One vector is turned by the same rotation once a step. Each row is the vector after some number of steps, and that number follows the row.
The counts run from 0 to 395.
[138 112 156 130 152 134 129 116  73 100 125 121 172 170 153 143 181  92
 163 131 105 135 151 137 143 155 139 113 122 158 172 102  85 110 117 160
 106  83 112 108 108 105 125 120 156 167]	395
[149 141 147 112 127 141 108 147  84 130  94 143 171  86 101 187 105 121
 163 116 116  75 152 162 154 116 125  81 115 134 114 115 107 127 160 150
 166 113 138 118 143 164 160 123 141  96]	126
[146 142  91  99 139 154  95 132 109 131 124 142 158 107 117 127 122 141
 127 106 113 123  99 108 149 100 141 132 170 155 115 183 166 104  82 167
  98 116 124 129 214 105 112 143 123 122]	227
[134 172 121 131 118 167  73 155 110 186 125 137 167  79 125 171 110 166
 161 127 137 120 117 129 145 118 125  88 157 169 110 148 153 111 132 111
 171 141 145 115 146 167 122 130 151 112]	316
[111 127 132 154 151 132 132  98 137 125 140 144 147 155 175 132 151 111
 157 163 139 135 129  77 146 124 141 157 114 180 184 170 132  83  81 121
  94 116 128 101 161 141 111 151 153 160]	202
[116 154 115 130 130 139 162 125 126 140 132 165 128  95 108 176 106 108
 153 162 153  54 150 101 136  82 173 115  98 147 141 159 109  87 130 112
 121 124 121 118 155 148 124 134 180 158]	6
[148 159 129  99 121  77 152 114 118  94 114 174 159 115 153 155 145 104
 147 128 125 133 171 100 134 147 118 183 151  96 146 186 104 121  98 150
 122 111  95 113 151 135 115 166 114 134]	236
[129 178 114 123  92  80 121 164 110 149 105 109 182  94 121 151  95 142
 153 128 150  99 146  94 140 123 101 158 165 144 130 149 134 106  94 121
 135 157 142  84 138 149  82 162 123 123]	41
[149 146 120  83 119 111 113 141  84  79  86 101 177  97 133 148 107 139
 136 105  92 107 129 124 125 140  90 142 142 152 115 171 142 125 117 177
  89 114 115  92 172 134 108 153 115 129]	231
[136 143  91 129 149 166 152 141 137  94 143 151 128 154 145 134  92 118
 118 134 170 122 161 105 199  97 117 119  65 149 151 127 166 124 103 157
 166 116 135 100 153 128 132 117 122 125]	345
[118 145 100  70 148 146 119 161  87  86  99 131 161 106 144 118 101 113
 142 118 124 129  91 123 158 112 113  99 138 161 102 150 135 143 113 154
 122  78  92 121 183 103  95 117 139 152]	101
[133 203 120 112 117 131 142 139 121 130 162 163 166 124 166 132 154 148
 133 118 140 159 121  82 138 155 114 182 161 141 139 149 139  88 104 120
 139 163  96  99 106 136 112 154 124 170]	48
[162 133 136 117  96 159 128 159 105 124 137 149 154 138 138 172 138 136
 143 112 123 192 146 116 134  79 105 127 148 166 101 143 112 139 175 116
 104 124 115  78 103 143  88 164 149 185]	298
[152 130 120  87 136 130 125 144 119 109 108 175 150  93 141 137 144 118
 143 131 108 139  98 108 145  82 129 132 162 140  97 193 133 147 139 137
  96  84 112 111 194 138 102 163 133 143]	104
[181 119 145 134 136 130 133 129  64 145  79 121 140 102 121 178 142 102
 133 148 126 133 146 130 130 111 150 166 125 141 135 125  77  86 137  97
  71 124  97 103 114 137 137 187 146 147]	144
[ 91 179 152 120 141 120 160 126  76 121 139 137 169  95 108 160  99 105
 133  92 153  59 136  97 158 121 107  85 111 127 127 126  86  91 127 152
 140 121 114 123 132 128 117  99 149 175]	133
[125 153 170 124 138 161 136 116  64 109 137 125 162 133 113 147 169 115
 135  75 101  74 126 120 146 139 108 109 139 161 122 111 101  98 158 175
  73 122 132 110 116 127 123 138 155 169]	264
[107 176  96 136 172 151 146 133 159 132 134 165 158 115 170 132 128 129
 154 128 165 107 101 111 217 139 102 108 125 136 138 129 163 130 130 139
 162  97 164  92 142 167 101 135 116 109]	66
[185 152 111 147 133 174  81 105 100 134 106 138 133 127 172 169 157 135
 143 116 118 175 155 129 171 156 111 146 137 149 172 153 157 137 121 124
 130  89 156 115 129 143 120 167 116  89]	211
[129 129 139  97 103 130 149 131 117  59 126 162 164 147 141 175 144 104
 146 116 102 123 167 137 121 102 116 135 120 135 110 178 109 142 161 185
  87 109 107  85 146 145 101 150 118 165]	109
[132 128 102 143  92 150  97 168 124 162 128 128 145 137  85 137 124 108
 158 145 159  86 147 119 164  67 162 144 156 178 124 129 128 115 123 122
  97 143 154  96 156 127  80 143 166 111]	162
[153 186 134 115 131 121 149 143 118 133 163 161 158 114 169 123 129 149
 140 126 134 148 127  63 144 136 105 185 154 140 133 152 128  88  98 120
 148 163  91  90 111 145 128 162 138 174]	47
[136 133 153 113 148 161  91 133 102 139  94 151 176 119  95 186 132  98
 149 115 154 108 146 177 184 121 126 107 134 120  91 119 119 126 156 151
 136 116 129 124 162 157 155 137 116  69]	124
[167 122 122 116  93 115  95 151  87 122 119 110 167 130 134 138 140 145
 143 120  81 108 143  93 126 106 106 144 151 192 158 160 142 113  79 173
 106 127 150  98 174 115  92 158 143 118]	356
[202 129 111 123 181 156 133  91  91 113 115 131 152 127 149 151 104 123
 139  89 129 196 144 121 163 146 107 132 122 112 128 138 149 132 128 167
 128  82 117 103 136 140 169 167 104 138]	85
[124 117 107  89 170 104 146 162 125 111  89 153 189 117 136 136 103 117
 163 168 131  97 120 154 170 120 149 110 120 139 115 103 133 107  96 183
 154 112  93 103 176 131 133 115 122 124]	378
[110 184 148 130 142 158 123 119  65 134 104 120 147 101 114 151 156  96
 111  93 143  96 101 104 154 146 125 154 153 141 120 136  90  80 131 105
  56 127  99 138 134 131 111 148 142 165]	139
[113 158 170 123 149 161 137 112  76 107 142 131 161 125 116 142 162 104
 140  70 122  71 112 108 168 149  96 119 143 142 115 116  99 115 163 165
  70 119 131 113 121 145 118 143 142 155]	263
[152 150 107 133 124 170  91 138  87 112  71 100 134 143 162 191 119 129
 112 139 135 155 151 166 148 174 115 162  94 161 164 136 162 112 121 109
 115 127 119  92 116 144 117 147 104 118]	336
[163 147 122 133 101 117 128 138  68 146  75 128 138 108 131 194 143  94
 138 139 145 140 178 145 138 134 145 165 138 118 160 120  86 102 118  82
 111 112 112 113  92 126  93 161 133 133]	146
[ 99 127 138 135  99 102 111 178 103 138 112  85 175 132 106 130  97 111
 173 123 171 108 156  98 167  99  94 135 143 170 111 116 111 133 119 117
 119 137 149  81 143 131  76 136 159 119]	165
[131 158 140 128 158 154 160 110  89 151 151 161 151  99 105 149 136 114
 115 107 135  94 107  82 142  86 147 113 131 144 118 141  91  60 122 132
  95 131 104 133 154 126 132 128 155 198]	136
[115 176 134 132 126 116 138 126 111 129 127 112 168  92 139 179  72 158
 161 134 124  86 140  88 112 125 106 107 101 163 141 166 134  98 134 130
 148 154 137  79 126 175 132 141 162 170]	322
[128 151 113  98 147 125  99 127  98 118  87 122 167 103 122 129 115 126
 136 101 123 104 110 115 157 133 103 162 163 134  98 184 148 121 100 159
  82 111 120 112 205 139 111 162 108 101]	229
[ 82 175 131 151 140 130 152  89 136 139 150 140 160 125 132 155 109 126
 134 138 176 120 139  75 131 133 131 160 117 141 149 186 131  64  91 114
 113 144 110 108 150 150 109 139 123 178]	326
[166 162 106 131 111 194 106 164 100 145 175 143 132 145 103 129 113 139
 127 106 166 139 164  96 179  81 140 126 120 169 133 108 145 101 102 126
 168 156 122 126 134  97 139 110 164 122]	30
[150 168 133 135 124 172 119 158  91 113 158 129 135 151 121 132  94 117
 139 107 180 131 189  98 192 114 107 138  88 150 146  97 123 125 113 123
 172 141 120 115  93 116 154 114 161 120]	28
[ 85 181 147 128 140 111 161 126  92 127 130 143 164  89 102 163 104 100
 146  97 165  55 147  99 170 127 106  95 114 108 124 134  87  96 123 137
 139 115 130 126 139 145 122 107 138 152]	132
[168 107 143 152 174 107 119  89  93 138 125 108 171 127 160 130 141 114
 171 132 108 162 138  81 145 137 119 138 140 159 168 144 111 103  71 151
 118  84 128 101 157 126 139 159 147 139]	79
